0: [4 8 3 6 0 2 6 4 5 4 1 6 5 6 4 7 5 5 5 5 3 1 5 5]
1: [6 2 4 6 6 5 1 5 2 4 4 6 4 7 4 4 4 5 5 5 2 4 5 5]
2: [3 8 2 7 1 4 5 5 5 2 2 7 5 5 4 6 5 8 5 6 0 2 7 5]
3: [5 5 6 0 5 5 5 5 6 5 7 5 6 3 5 4 5 4 4 2 5 5 3 3]
4: [5 5 6 1 6 6 4 5 4 7 4 6 5 6 6 2 5 2 4 1 4 6 4 4]
5: [3 8 2 7 1 4 5 5 5 1 2 6 5 5 4 6 5 8 5 6 0 2 7 4]
6: [2 3 4 6 6 5 4 4 8 2 5 6 6 4 2 4 6 7 3 7 3 4 7 3]
7: [3 5 1 6 5 5 9 2 8 4 4 6 3 6 7 3 5 2 4 4 9 2 0 3]
8: [5 3 6 4 4 3 2 7 4 5 6 5 5 4 4 4 3 6 4 5 3 3 7 5]
9: [5 5 1 3 6 2 9 4 5 8 7 6 5 1 6 3 1 4 4 5 8 4 1 5]
10: [5 3 4 7 7 5 4 3 6 4 5 9 3 4 5 3 4 6 5 7 5 2 3 2]
11: [4 6 6 1 5 4 6 4 6 6 6 4 5 1 5 4 6 4 4 2 7 6 3 4]
12: [5 5 6 2 4 6 3 5 2 6 7 1 5 7 5 4 5 1 5 0 4 6 4 6]
13: [5 6 7 2 4 4 5 5 5 5 7 4 5 3 5 5 5 2 4 1 6 6 3 2]
14: [6 3 5 8 6 3 4 4 2 6 5 4 3 2 4 5 4 4 5 5 4 6 7 4]
15: [4 4 4 8 5 5 1 6 1 2 7 3 4 8 4 4 6 5 5 5 0 3 7 3]
16: [5 2 5 6 6 4 3 7 3 6 7 1 5 5 4 4 4 3 5 5 5 3 8 3]
17: [6 5 6 5 6 3 3 5 2 6 6 3 4 2 4 5 4 3 5 3 4 7 5 4]
18: [3 6 6 1 3 4 5 5 6 3 6 6 7 2 5 5 6 5 4 4 4 5 4 2]
19: [3 3 6 7 5 7 5 2 7 3 3 4 2 6 4 3 7 2 5 7 8 5 4 3]
20: [1 4 3 7 3 5 5 3 4 0 3 9 5 9 5 4 4 7 5 9 3 4 4 3]
21: [4 3 5 2 4 4 4 5 6 6 3 6 5 4 5 4 2 7 4 6 7 4 4 6]
22: [5 3 6 3 7 4 6 4 4 8 6 4 5 3 5 4 2 3 3 3 9 6 4 5]
23: [3 4 5 6 5 5 1 6 4 4 6 7 4 3 4 3 6 6 5 7 2 7 6 3]
24: [3 3 4 8 4 4 2 5 3 2 3 8 4 9 4 4 5 6 5 7 2 3 6 5]
25: [5 3 5 5 6 4 1 4 2 6 7 4 4 6 4 1 6 4 4 1 6 9 5 6]
26: [4 3 6 7 4 6 2 6 4 5 5 0 4 6 3 5 6 3 5 5 3 4 8 4]

[5 3 6 4 5 4 1 6 4 4 5 3 6 6 4 5 3 6 5 6 3 4 6 5] 8
[5 3 6 4 5 4 2 6 4 5 5 4 5 5 4 5 3 6 4 6 3 4 6 5] 8
[5 3 5 7 4 4 3 6 4 6 3 1 4 5 3 6 5 3 5 5 3 3 8 4] 26
[4 3 4 3 5 3 6 6 7 6 3 8 5 4 5 3 3 6 3 4 8 1 3 6] 21
[5 6 5 1 6 4 1 6 7 4 6 5 5 6 4 3 4 5 4 4 6 4 4 4] 3
[4 1 6 5 6 5 4 6 5 7 5 1 5 5 4 4 4 1 4 6 7 4 6 4] 16
[4 4 5 8 5 7 6 2 8 4 3 5 1 4 4 4 7 3 5 5 6 4 3 2] 19
[5 3 5 5 5 3 3 7 4 5 6 5 5 5 4 5 3 6 4 4 4 1 8 5] 8
[6 5 5 4 6 4 5 4 4 6 7 3 5 0 4 5 4 5 3 5 4 7 5 4] 17
[4 5 5 2 4 6 2 6 2 4 6 4 6 9 5 4 5 5 4 1 2 5 4 6] 12
[6 6 1 5 5 1 9 5 3 8 6 7 4 0 6 4 1 5 4 4 7 3 3 4] 9
[6 4 2 6 6 1 7 8 1 6 9 3 5 2 5 4 2 4 4 4 6 2 6 3] 16
[4 3 4 3 3 5 7 6 7 4 4 5 5 5 3 4 2 3 5 9 4 6 2 7] 21
[4 6 3 4 6 2 8 2 6 8 3 8 4 1 5 5 3 6 4 3 6 4 3 5] 9
[7 6 4 5 6 3 4 4 4 7 6 4 4 0 4 5 5 5 5 3 2 6 4 4] 17
[6 4 5 4 3 4 2 5 3 4 4 5 4 7 4 4 5 5 5 4 2 6 5 7] 1
[6 4 3 9 6 3 5 4 1 6 5 5 3 4 5 5 3 3 5 3 4 4 6 4] 14
[6 5 3 6 6 3 7 3 8 4 4 7 3 0 6 4 5 5 5 8 8 2 3 0] 10
[4 3 5 2 5 3 5 5 6 6 3 8 5 4 5 4 2 6 4 5 7 2 4 6] 21
[5 5 3 7 6 4 6 4 8 3 5 8 3 2 6 4 5 5 5 7 7 1 3 0] 10
[4 3 5 2 5 4 4 6 6 6 3 6 6 5 4 4 3 6 4 6 5 4 4 6] 21
[2 4 3 6 5 6 9 2 9 3 3 7 2 6 6 3 6 2 4 5 9 2 1 1] 7
[6 4 3 7 5 3 5 4 7 3 3 8 3 1 5 4 5 6 5 8 6 2 4 1] 10
[5 3 5 5 5 4 2 7 3 4 5 3 5 5 4 5 4 6 4 5 3 3 8 5] 8
[6 5 6 5 6 4 3 4 4 6 5 4 3 2 4 4 4 3 5 3 5 8 4 4] 17
[3 4 7 4 4 7 4 3 6 5 3 0 3 6 3 4 6 2 4 5 7 6 4 5] 19
[2 2 2 8 7 6 8 3 5 4 5 6 3 9 6 4 5 1 5 4 8 0 2 2] 7
[4 3 3 1 5 4 8 4 7 6 3 6 5 5 6 2 3 6 4 6 8 4 1 6] 21
[5 1 5 6 7 6 5 3 3 6 6 3 3 4 5 3 4 2 4 4 8 6 4 5] 22
[6 5 4 4 6 4 4 3 3 7 5 4 4 0 4 4 4 5 4 3 3 7 4 6] 17
[6 2 4 6 5 6 2 4 2 4 3 7 3 9 5 4 3 6 5 5 3 4 4 6] 1
[5 5 6 4 6 4 5 3 6 6 5 4 4 0 4 4 6 4 4 4 7 7 3 3] 11
[3 4 7 4 5 7 4 3 6 6 3 2 4 5 3 4 6 4 4 5 6 7 4 5] 19
[4 3 4 1 5 4 7 5 7 6 2 7 5 5 6 3 2 5 4 6 8 4 1 6] 21
[6 3 3 6 6 3 5 3 4 5 6 3 4 0 4 6 4 5 4 5 6 5 7 6] 14
[3 4 5 6 6 6 7 3 9 3 4 4 2 2 4 3 8 2 4 8 8 5 2 1] 19
[2 6 6 5 1 8 6 3 7 1 1 2 4 6 3 5 7 4 4 6 4 5 5 5] 19
[6 4 3 2 3 4 6 4 5 5 3 4 4 3 5 4 4 6 5 4 7 6 4 9] 21
[4 4 4 8 4 5 1 6 2 3 5 4 4 9 4 4 6 6 5 6 0 4 7 4] 15
[4 3 6 3 7 5 4 4 4 7 6 3 5 3 4 4 3 3 3 4 7 7 3 5] 22
[6 1 4 5 9 5 5 4 5 4 6 7 4 4 6 3 3 5 4 6 9 2 3 3] 10
[3 6 6 1 3 4 5 5 6 2 6 6 7 4 5 5 6 5 4 3 4 5 3 3] 18
[4 4 6 3 3 5 3 6 3 5 6 2 5 8 4 5 7 1 5 2 3 6 5 5] 12
[6 6 3 5 6 3 4 5 2 8 7 3 3 0 4 4 5 5 5 5 5 6 3 5] 17
[6 3 4 8 6 3 5 4 2 5 4 4 3 3 4 5 3 2 5 5 6 5 7 4] 14
[4 4 6 3 3 4 3 6 2 5 5 2 6 9 5 5 6 1 5 1 4 5 5 5] 12
[3 3 7 3 5 8 5 4 6 5 4 0 4 7 4 3 6 2 4 6 7 7 3 5] 19
[8 6 4 5 6 3 4 4 3 7 7 2 4 0 4 5 5 5 5 3 3 7 4 5] 17
[2 3 5 9 3 6 5 2 5 2 3 5 3 6 4 4 6 3 5 9 4 6 5 4] 19
[5 6 4 4 4 5 3 4 2 4 3 1 4 9 5 3 6 4 5 3 1 6 2 7] 12
[4 5 7 6 4 6 3 3 6 5 2 2 3 5 3 5 5 3 5 4 5 5 6 5] 26
[4 2 5 2 5 4 5 5 6 6 4 7 5 4 5 5 2 7 4 5 7 3 5 5] 21
[7 5 5 5 6 2 4 5 3 7 7 3 4 1 5 5 3 3 5 4 4 6 5 4] 17
[6 2 4 6 6 5 2 4 2 4 4 6 4 7 4 4 4 6 5 5 3 4 5 6] 1
[7 4 5 4 4 4 3 5 4 5 5 2 4 1 4 4 6 5 5 5 3 7 5 5] 17
[5 3 5 2 5 4 4 6 6 5 4 6 5 5 5 5 2 6 4 6 6 3 4 6] 21
[5 4 3 7 6 3 6 4 7 2 4 9 3 2 5 5 5 6 5 7 7 1 4 0] 10
[4 4 6 2 3 4 3 6 3 5 6 1 5 8 4 5 6 1 5 2 3 6 5 5] 12
[4 4 7 4 5 6 3 4 5 5 5 1 3 3 4 3 8 4 4 5 4 9 4 5] 17
[3 6 6 1 3 5 5 5 5 2 6 7 7 6 5 5 5 5 4 4 3 4 3 3] 18
[7 5 6 4 4 4 5 5 6 2 5 2 5 0 5 5 5 6 4 7 3 5 5 3] 18
[4 4 3 1 5 5 7 4 7 6 3 6 5 5 6 3 2 5 4 6 8 5 0 6] 21
